First come named turns, each shown by rows before and after it. For each pair of rows after them, which turns, in which order, take the first row to the second? The first pair is done for you.
turn W:
-2.422  -0.211  1.013  2.372  -2.623  2.446  0.465  2.291 -> -2.411  -0.328  0.806  2.524  -2.463  2.485  0.146  2.382
-3.594  -5.757  3.723  0.458  -1.728  0.638  0.997  1.283 -> -4.742  -5.025  2.928  1.223  -1.646  -0.142  2.582  0.938
1.607  0.763  -0.759  -0.986  -0.017  0.353  -1.559  -0.167 -> 1.050  1.744  0.371  -1.533  -0.439  0.203  -0.044  -0.620
turn B:
2.936  -4.070  0.577  -1.200  2.287  -3.395  -0.573  -0.866 -> 2.891  -4.836  0.710  -0.147  0.599  -0.140  -2.983  0.603
-0.318  1.804  1.341  0.227  -1.501  0.335  2.269  0.436 -> 0.523  2.428  -2.019  1.133  0.317  -0.726  0.957  0.719
1.275  -0.996  -2.258  0.611  1.305  -0.230  -2.310  0.865 -> -0.372  -1.842  3.001  -0.985  -1.258  1.046  0.083  0.447
-0.668  -0.747  -0.458  0.108  -0.028  0.693  -0.212  0.244 -> -0.826  -0.613  0.221  -0.338  -0.052  -0.029  0.867  -0.236
turn H:
0.265  4.974  -2.344  0.287  -1.400  1.377  0.671  -0.412 -> -1.898  2.832  0.579  -0.488  -1.111  -1.148  4.188  -1.594
-2.027  -2.297  1.747  0.351  -1.578  1.000  0.161  1.337 -> -1.226  -1.513  0.009  1.218  -1.347  2.076  -1.579  2.144
-2.774  0.581  1.588  1.902  -2.469  3.451  0.615  1.404 -> -3.242  -0.127  1.587  2.274  -2.248  2.848  0.925  1.150
Pairs:
Each pair is 2 to 3 turns apart.
0.304  2.336  -1.037  -2.078  0.918  -3.626  2.982  -1.301 -> 1.181  2.429  -4.278  -0.621  1.601  -2.815  0.402  -0.130 : B then B then B
-2.533  0.865  -1.433  0.543  0.126  -1.533  3.520  -0.777 -> -3.103  -2.556  0.859  0.753  -1.684  0.760  1.946  0.281 : W then B then W
1.441  3.589  1.753  -1.728  -1.059  2.444  0.550  -1.053 -> -1.914  -3.135  -1.230  2.196  1.559  -1.795  1.313  -0.149 : H then W
0.042  0.912  2.251  -1.339  2.100  -0.833  0.282  -0.591 -> -0.411  1.420  -0.983  0.786  2.883  -0.949  -0.603  0.106 : W then H
-1.607  1.327  -4.581  2.611  0.209  2.218  -0.814  0.848 -> 0.092  0.003  4.425  -2.874  -1.930  2.248  0.308  -0.967 : W then H
-2.885  0.213  -2.665  3.089  0.057  -0.636  3.090  0.337 -> -1.084  -2.564  -0.989  2.740  -1.594  2.851  -1.910  2.087 : B then W
-1.253  3.502  2.044  -0.666  -2.263  2.472  2.261  -0.053 -> -1.962  4.204  -0.803  1.020  -1.192  1.503  2.811  0.224 : W then H
5.845  -4.473  0.937  -1.721  0.938  0.728  -3.022  2.015 -> 0.519  -7.580  -0.567  2.383  0.708  -0.569  0.599  2.758 : W then H then B
0.846  -0.207  2.229  0.619  -1.276  2.496  -1.396  0.746 -> -2.176  -0.855  0.643  2.685  -0.311  0.390  1.705  0.573 : W then H
-1.329  0.159  0.404  1.113  0.359  -0.579  -2.586  2.045 -> -0.674  1.642  1.383  -0.601  1.140  -2.635  -0.777  0.720 : W then B
-2.403  -1.355  0.978  4.293  -0.964  -1.339  1.658  1.637 -> -1.870  -0.866  3.980  2.175  -2.087  -0.611  2.029  1.061 : W then W then W
1.359  1.323  -0.601  -1.750  -1.169  3.344  -2.079  1.888 -> 2.616  -0.250  -1.580  -2.841  2.033  -1.202  -2.232  0.596 : H then B then W
-2.301  -1.899  3.010  -0.373  -1.566  1.934  2.057  1.716 -> -2.522  -3.027  -0.728  2.042  -0.221  1.387  0.322  2.645 : W then W
2.725  4.605  1.855  -3.849  -0.090  -0.084  -1.505  -1.506 -> 3.425  2.207  -1.803  -1.691  1.240  -0.060  -5.231  -0.126 : W then W then W
-0.797  2.803  1.560  -0.750  -4.309  4.050  1.193  0.951 -> 0.650  3.488  -3.591  1.046  -2.189  3.497  -1.613  1.880 : B then B
0.058  2.946  -4.473  2.732  2.152  -2.030  1.869  0.261 -> -1.301  -5.854  2.539  2.028  -0.542  -0.545  -0.111  1.346 : W then B then H
-2.594  0.530  0.254  0.056  -2.685  3.848  0.669  1.244 -> -1.500  1.190  -4.079  1.221  -0.554  2.550  -1.000  1.520 : B then B
0.506  3.576  -2.695  -1.228  0.449  -1.716  0.592  -0.320 -> 0.165  0.649  1.859  -1.643  -3.129  2.431  -1.309  0.887 : W then B
0.260  -2.174  0.996  0.879  -2.522  3.506  -0.398  1.960 -> 1.501  -0.965  -3.844  1.937  0.669  0.895  -1.359  1.858 : B then B
-0.064  1.207  0.060  0.383  1.866  -1.400  0.595  -0.814 -> 0.096  1.118  2.119  -0.158  -0.205  1.194  -0.239  -0.331 : B then H
0.807  0.984  0.475  -1.743  1.017  -2.453  -0.104  -1.698 -> 1.013  -0.917  -0.088  -1.004  1.288  -2.509  -1.817  -0.910 : H then W
0.401  -1.198  2.488  -0.980  -0.166  -0.665  -0.434  0.505 -> 0.008  -0.140  -1.827  1.224  0.951  -0.903  -0.791  1.229 : W then B
1.879  -0.896  -2.160  2.717  3.963  0.265  -1.888  1.233 -> 2.020  -1.688  -0.289  0.875  4.624  -2.304  -0.556  -0.104 : B then B then W
